In the rows, 128 means zero.
Each path below is one point turned by a fixed rotation once a step. After each direction that follows a path, write how fast that rotation turns it, in degrees a step (0 if it stays still).
Each turn is a multiple of 5 degrees from 10 to 175, or 0.
Each row of a path follows its step; steps can be skipped.

step 1: [106 122 148 131 129 128 123 124 122 122 129 119 130 128 123 126 130 151
 119 118 132 117 132 127 144 142 130 120 139 132 129 122 129 136 131 130
 128 122 122 121 129 133 109 119 118 126 121 127 135 117 135 132 134 120
 130 127]
step 2: [126 122 122 119 128 136 134 141 106 126 123 124 132 135 127 123 144 137
 117 135 142 135 131 136 124 129 148 129 135 134 131 135 122 134 129 123
 132 127 122 136 138 119 120 120 123 129 120 130 144 134 127 113 119 111
 124 130]
step 6: [129 124 123 127 134 145 130 134 117 116 127 136 124 127 120 130 129 150
 126 139 128 125 123 138 135 140 130 114 133 135 127 123 122 134 137 140
 134 122 124 120 136 136 110 134 120 128 111 138 143 133 127 124 132 138
 134 137]
step 8: [143 125 135 127 130 140 140 131 122 130 140 140 141 138 126 126 128 139
 110 117 140 122 138 132 120 138 129 110 142 127 125 127 122 121 124 133
 136 121 129 126 127 119 113 117 117 128 122 124 137 127 127 129 128 115
 126 139]
step 9: [125 123 125 125 123 134 144 138 131 127 114 124 130 119 111 130 147 132
 127 139 139 120 131 138 134 133 138 113 116 138 135 124 134 130 130 126
 133 128 127 132 132 123 108 123 126 129 113 130 124 130 130 122 140 137
 114 139]
step 13: [125 133 140 125 139 129 122 150 129 124 134 131 130 132 124 120 147 133
 126 123 131 122 137 138 130 138 140 111 133 139 139 132 113 135 128 145
 127 125 125 135 131 131 122 113 124 141 121 135 135 135 131 130 122 120
 116 132]
step 17: [117 123 133 127 130 125 137 137 125 124 135 128 129 129 119 126 137 141
 119 123 128 110 129 139 127 140 128 125 157 138 136 133 133 140 130 132
 135 130 116 121 130 132 120 147 121 133 118 125 130 119 138 124 117 128
 133 132]
step 19: [126 124 146 123 122 119 132 134 133 116 139 134 140 130 133 121 138 131
 135 135 134 110 129 141 126 141 130 130 135 133 138 126 127 134 126 125
 147 121 135 128 127 118 108 115 121 116 126 128 128 124 130 134 132 114
 125 140]
step 20: [122 125 125 127 123 144 135 142 115 143 126 137 126 118 120 130 134 141
 118 130 132 121 139 145 131 136 134 122 134 130 135 118 140 145 122 132
 127 126 119 130 125 112 125 136 118 144 127 131 129 127 133 127 134 118
 116 130]
Directions:
[126 125 131 127 129 127 127 127 125 127 128 128 127 128 129 127 126 125
 129 128 126 127 130 129 127 126 126 125 128 134 126 122 128 128 130 129
 129 130 131 128 130 128 123 128 126 123 130 130 126 125 128 126 128 132
 129 132] | 140
[131 125 130 130 126 129 126 131 126 132 130 128 130 128 127 127 122 123
 128 127 133 124 126 133 128 128 129 128 127 126 129 126 129 128 126 128
 128 126 126 126 127 126 128 127 129 129 133 127 130 128 127 131 130 130
 131 127] | 90
[128 126 131 125 132 129 128 128 130 128 122 130 127 128 129 125 129 127
 124 133 132 132 126 128 128 128 129 131 123 131 128 127 123 128 125 127
 126 128 126 127 129 126 128 130 129 128 130 127 128 128 129 126 129 129
 126 129] | 155
[125 127 126 128 131 129 125 127 127 130 127 128 128 124 125 129 129 128
 132 130 128 128 127 129 128 128 125 129 125 122 123 124 128 130 131 129
 127 128 126 128 128 128 126 131 126 130 128 126 130 127 132 130 128 125
 132 129] | 70

step 2: [140 135 138 137 141 117 107 118 135 137 123 129 120 125 136 139 110 139
 130 117 132 130 128 137 133 122 123 124 132 126 138 138 133 118 115 129
 127 137 114 127 135 125 125 119 138 122 136 120 134 131 116 119 126 129
 126 130]
step 4: [141 151 125 134 134 121 134 134 139 134 130 131 123 131 133 113 123 136
 132 117 118 124 130 140 119 127 123 126 135 117 129 116 138 121 131 120
 130 129 128 137 131 115 124 139 125 137 118 137 151 127 119 132 137 127
 129 133]
step 6: [137 136 115 153 125 133 128 126 130 128 129 129 127 137 143 124 118 128
 132 121 119 119 134 123 137 128 118 136 120 125 126 116 139 121 123 136
 121 113 114 121 125 131 138 122 136 121 133 125 130 110 124 112 139 130
 122 127]
step 8: [143 147 132 135 124 117 113 130 126 134 124 130 137 133 124 134 123 133
 129 109 131 126 125 140 138 134 121 128 130 122 144 134 141 128 134 136
 132 141 119 132 126 129 116 113 144 128 130 117 136 131 131 130 134 122
 120 128]
step 10: [133 144 133 137 132 125 133 125 147 128 123 125 128 129 137 119 127 125
 117 122 123 124 129 140 120 121 120 139 131 130 132 124 128 127 144 130
 127 126 134 127 143 111 114 127 135 135 118 135 138 108 110 116 130 122
 127 128]
step 13: [131 147 134 145 126 128 121 119 126 139 134 139 136 131 139 128 141 135
 117 125 122 122 128 131 141 132 114 136 125 141 140 140 130 134 138 126
 129 132 137 133 120 127 118 128 133 120 143 123 131 134 115 125 137 126
 120 133]
step 14: [141 142 130 137 131 113 115 124 141 137 123 126 140 143 129 132 127 134
 136 120 138 134 134 140 125 118 135 140 119 114 133 142 141 121 124 127
 125 138 122 141 131 121 127 123 132 130 136 135 141 134 127 120 134 129
 120 133]
step 16: [135 148 120 145 133 136 146 136 142 121 142 135 116 127 136 133 133 122
 131 115 118 129 127 139 120 121 121 136 128 132 134 126 142 127 130 134
 134 127 126 128 126 115 114 132 129 128 127 133 133 115 124 125 139 124
 127 136]
step 23: [141 137 132 145 128 124 114 123 125 127 137 139 135 123 147 115 119 136
 121 113 127 127 120 130 120 137 114 128 126 141 130 120 125 124 128 127
 116 120 120 121 132 120 126 117 140 131 138 114 136 121 130 126 125 123
 126 137]
Directions:
[129 125 129 127 128 128 125 129 126 126 130 125 131 128 126 129 124 125
 131 125 129 132 129 127 128 129 125 128 128 129 123 132 130 129 129 129
 126 127 123 132 132 127 127 126 129 130 131 125 129 129 130 128 124 131
 127 129] | 120
[128 130 129 129 123 124 127 127 124 124 128 128 124 130 129 130 127 128
 127 128 127 125 126 124 131 130 126 131 125 130 124 124 127 127 126 129
 125 123 132 131 126 127 130 129 130 129 130 130 127 131 128 126 128 128
 127 127] | 60
[124 125 127 128 130 132 124 124 126 128 129 128 131 124 128 127 131 132
 126 127 127 130 124 124 127 128 125 130 126 129 129 129 126 127 129 128
 125 127 128 131 127 126 127 133 126 125 126 126 128 129 129 132 131 129
 128 129] | 175
[127 128 127 129 128 123 131 129 129 123 126 124 133 129 122 124 128 130
 130 128 126 128 126 128 126 127 129 131 125 128 128 130 130 127 130 128
 130 124 128 127 131 129 129 129 126 130 126 128 128 130 122 128 130 126
 127 129] | 70
